In the data rows, 128 means zero.
Here are some points:
[ 85 130 102 126 171 134 158 166 118 133 124 131 114 117 126 120 155 126
 176 115 146 133 183 142 112 180 128]
[119 100 122  82 144 135  89 168 114 164 130 128 153 130 138 122 190 112
 177 145 109 128 118 126 139 126 131]
[184 153 168 159 121 141 111  24 135  99 140 133 156 134  61 157  56 255
  69  99 140 145  59 183  85 132  79]
[127 118 185 147 116 142 145 132 131 143 135 137  95 128 124 111 120 117
 117 102 137 110 143 113 164  82 139]
[106 143 151 144 116 160 105 148 122  97 150 141 129 157 113  80 128 136
 147 123 100 103 156 121 128 114 134]
[133 136  77 109 124  96 179 121 159 154 116 103 201 120 110 107 112  88
 136 170 128 142 134 132 103 155 159]
[143 145 151 125  93 121 116  73 131 160 127 159  67 152 162 169 130 200
 135 108 147 123 138 105 153 142 112]
[ 79  99 117 109 125 124 119 180  71 108 101 117 122  84 144 137 190  80
 148 159 132 118 161 126  96 158 132]
[ 94  96  89 104 139 122 105 104 107 121 127 132 141 136 131 140 125  97
 141 155 123  93 128 105 171 131  99]
[115 125 175 124 118  85 158 128 130 122 110 133 160 156  83  98  92 188
 133 108 123 150  78 177  92 119 105]
[198 133 197 166 132 108 137  78 138 123 126 166  93 169 153 125 135 199
 106 126 162 163 129 120 149  98 132]
[161 129 114 126 134 169 134 120 111  91 129 108 123 159 158 158 122 144
 122 133 152  91 160 136 128  97  94]
[138 134 147 149  88 143 103 121 128 157 124 119 128 123 133 151 153 176
 116 142 131 150 122 127 112 151 140]
[142 142 111 133 146 137 144 146 111 116 145 109 129 135 136 137 117 106
 126 125 173 118 127 141 160 117 147]
[108 132 123 108 130 129 131 102 133 131 144 143 154 148  83  78  81 141
  87 148 144 128  86 194 100 121 166]
[143 144 179 144 101 107 111  91 126 131 129 158 137 108  78 149 122 208
 103  95 118 102  91 168 137 127 128]
[145 139 150 178 124 117 124  26  96 117 145 162 103 153  78 163  21 160
  75 148 144 185 124 132 138  95  98]
[155 153 191 144 113 134  77 115 128  92 111 139  39 132 151 133 183 161
 101 103 148 165 142 102 143 138 122]
[143 150 174 111 118 122 131 172 139 139 131 123 142 106 130 110 108 138
  99 133 104 121 105 156 126 124 189]
[ 76 141 123  96 164 101 125 143 154 104 124 133 103 126 151 128 138 127
 126 115 118 121 157 122 128 154 136]
[ 94 120 113 132 117 151 170 169 112 152 126 120 135 161 115 118 106 106
 114 132  94 133 137 137 178 130 112]
[ 79  82  82  94 150  73 152 193 119 130 103  98 165 121 126  98 163  74
 145 170 120 151 127 113 136 150 136]
[146 155 167 160  91 130 164  66 101  76 134 153 117 119 123 156 108 144
 142 143 135 112 145 102 179 122 147]
[151 135 194 110 104 168 104  86 105 138 130 112  32 139 115 143 128 154
  82  91 142 177 158  97 129  69  94]
[126 107  91  91 143 125 169 149 114 141 120 103 202 108 140  62  96 128
 101 149  78 100 123 128 132 200 143]
[165 140 107 183 121 146 105 109 111 127 120  98  78 150 108 125 119 143
  95  87 114 109  83  92 184 122 137]
[151 146 127 129 121 139  98 116 123 104 172 135 129 181 125 123 113 136
 152 123 169 113  82 108  84 132 105]
[103 160 152 118 117 144 115 125  97 117 109 185 104 129 150 133 158 140
 146 125 136 109 142  97 131 157  99]
[101  87 117 120 180 115 147 197 121  75 115  76 128 113 150 128 189  44
 194 142 117 104 177 104  97 109 145]
[101 144 106 153  96 135 114 140 120 122 146 149 114 116 132 184 142 148
  92  97 117 159 132 137 128 140 159]
[143 140 136 106 117 149 107 118 171 131  81 137  72  95 126 148 132 103
 134 123 132 152 179 118 158 137 135]
15 more points follow, each with its number after it:
[117 103 101 113 149 109 106 149 122 147 123  97 137 125 133  98 167 107
 176 173 126 124 159 112 155 131 150] 0
[110 114 124 135 135 178 175 142 169 153 126 108 174 174 116 142 114 148
 161 150 101 113 120 143 110 164 157] 1
[145 133 120 120 111 126 107 115 143 119  90  96 162 129 127 124 141 147
 125 106 130 113  95 127 109 132 132] 2
[108  98  86 109 135 110 127 128 121 142 101 155 118 144 156 105 191 111
 134 108 106 113 138 101 107 132 152] 3
[158 132 116 141 150 134 166 103 162 115 141 116 103 142 118 132 134 163
 130 147 115 164 109 140 119 106 128] 4
[ 85 136  67 132 130 136 145 143 128  98 139 120 160 102 162 120 102 127
 163 127 125 126 143 127  87 133 129] 5
[154 131 116 139 127 157 115  76 118 153 138 154 121 123 161 160  73 185
  82 141 134 131  94 133 156 104 115] 6
[101 123  88 114 164 160 154 153 102 138 161 116 179 144 136 114 118  78
 163 146 142  89 124 145 101 145 114] 7
[169 110 143 132 149 158 154  64 138 152 111 162 158 156 152 133  76 161
 126 148 163 172 105 144 125  87  93] 8
[157 121 129  74 133 174  98 111 172 131 159 140 179  86 130  68 103 133
 130 133 168 138 133 214 123 132 132] 9
[135 164 164  99 109 139 128  92  95 151 138 119 110 131 124 128 111 159
 118 138 141 152 143 129 132 136 118] 10
[140 121 133  99 118 126 105 138 136 106 150 164 140 120 119 127 132 112
 117 100 111 124 132 145 139 134 171] 11
[ 87 117 165 152 146 124 145 215 136 125 131 130 100 146 139 160 192 114
 187 109  83  95 162  86 185 166 142] 12
[162 126  92 105 118 128 166 116 105 157 152 137 197 140 112  70  61 143
 116 151 124 157  91 178  96 100 109] 13
[106 135 169 130 116 134  83  93 114 121 165 140 108 102 147 123 100 179
 105  99  87 116 109  82 146  69 135] 14
Which of these numbered points is nearest to each point below, looking only along the 2 directions in which the first points spread most? Its number follows each.
[130 104 149 127 107 163 140  67 134 113 143 139 148 140 114 128  96 184
 104 116 124 147  71 131 144 110 106] > 8
[120 100  97  98 123 154 140  92 101 130 174 157 232 148 110 127  80 143
 132 124 125 140  84 170  91 137 135] > 13
[137 136  99  86 155 109 121 136  86 144 136 133 208 144 101 113  82 127
  89 175 141 160  64 168 124 166 102] > 13
[170 169 154 163 108  95 115  99 156 113 143 145  77 115 144 157 127 162
 102 126  90 176 132 101 154 117 120] > 14
[143 118 108 146 154 135 150 197 113 129 172 123 138 115 122 139 124 112
 177 158 112 109 116 140 111 161 161] > 5
[101 138 110  98 140 171 132 133 115 131 130 137 130 140 128 128 106 139
 143 122 138 108 160 139 143 142 116] > 11
[105 119 142 119 130 144 121 157 159 125  62 144  92 124 156 133 195 111
 183 100 105 101 158  61 152 125 146] > 12
[120 107 123  92 135 115 125 105 121 156 178 113 183 113 119 138 112 150
 119 144 123 121  89 158 105 174 137] > 9
Here are 15 other points, each followed by its number:
[140 112 111 119 104 121 155  97 146 119 142 117 155 119  95 104 115 124
 122 142 146 100 103 171  93 112 137] 0
[124 138 101  98 129 153 115 111 115 127 171 125 231 126  91 153  77 187
  87 136 122 116  64 169  94 112 137] 1
[135 163 156 190  93 160 111  89 155  96 144 173 102 170 102 145  83 159
 109 116 178 137 118 132 106  96 117] 2
[119 100 152 136  91 106 128 163 145 147 140 119 124 117 147 136 138 119
 146 112 135 149 142 132 133 136 135] 3
[170 115 168 150 130 129 134 131 100  95 133  94 115 146  94 132 141 147
 146 122 140 150  93 129 148 140 128] 4
[143 147 135 141 133 101 124 114 139 108 141 141  79 120 103 133 157 147
 116 123 135 142 131  81 150 147 128] 5
[175 192 189 143 101 104 135  76 104 138 122 112 131 128 122 153  77 158
  89 140 140 128  72 121 174 122 114] 6
[145 127 135 148 127 103 137 110 115 100 159 111 175 122 153 158 116 131
  99 137 152 128  82 129  93  99 119] 7
[136 149 116 114 149 146 149 173 135 102 155 107 164 147 116 111 118 122
 141 148 103 137 129 149 100 153 128] 8
[ 99 101 137 127 107 115 106 172 145  96 123  86  92  97 146  91 147  89
 146 145 146 121 110 101 181 156 145] 9
[111 112 112 142 107 138 125 164 115 113  94 121 145 158 158 129 144  78
 149 120  96  89 163  82  88 109 156] 10
[140 147 132 161  99 122  97  86 125 118 141 125  90 141 120 138 154 125
 135 117 118 133 175 124  93 129 108] 11
[141 113 135 129 110 101  92 126 115 126 121 153 149 136 100 117 115 137
 126 121 177 161 113 179 139 120 153] 12
[ 80  98 114  74 120 119 186 213 128 184  98 105 183  96 137  91 179  50
 163 168 105  85  94 148 109 209 167] 13
[140 119 129 168 144 151 113  83 111 123 126 161 131 114 100 101 134 154
 102 128 116 145 159 101 152 100 137] 14
The same question for these:
[122 137 143 115 131 113 141 130 114 159 148 145 170 153  89 129  68 162
 106 138 140 125  88 153 119 130 103] > 0
[ 77 146 137 150 137 125 149 176 136 125 156 134  72  92 128 141 154 129
 172 132 147 135 178  91 140 118 142] > 9
[174  92 209 134  53 151 121  81 144 108  93 131  66 175 131 122 181 179
 136  88 134 154 120  99 173 128 115] > 11
[111  81  96 132 139  98 128 171 135 105 137 109 129  92 156 124 152  96
 114 135 129 129 160 115 153 162 141] > 10
[110  97  89  89 142 124 125 191 147 143 135  87 130 106 142 105 114  75
 148 184 120 108 182 117 126 178 110] > 10
[110 131 100 161 147  90 131 117 127 127 149 124 136 104  77 134 117 178
  88 139 126 138 125 109 113 135  98] > 7
[161 148 134 132 123 105 147  94 137 101 134 128 143 128  88 145 121 199
  97 117 129 209  72 125 107 110 110] > 6
[ 95  88  51  93 149 110 136 179 137 132 119  59 212  81 156 106 139  55
 151 174  85 114 172 148  99 184 163] > 13
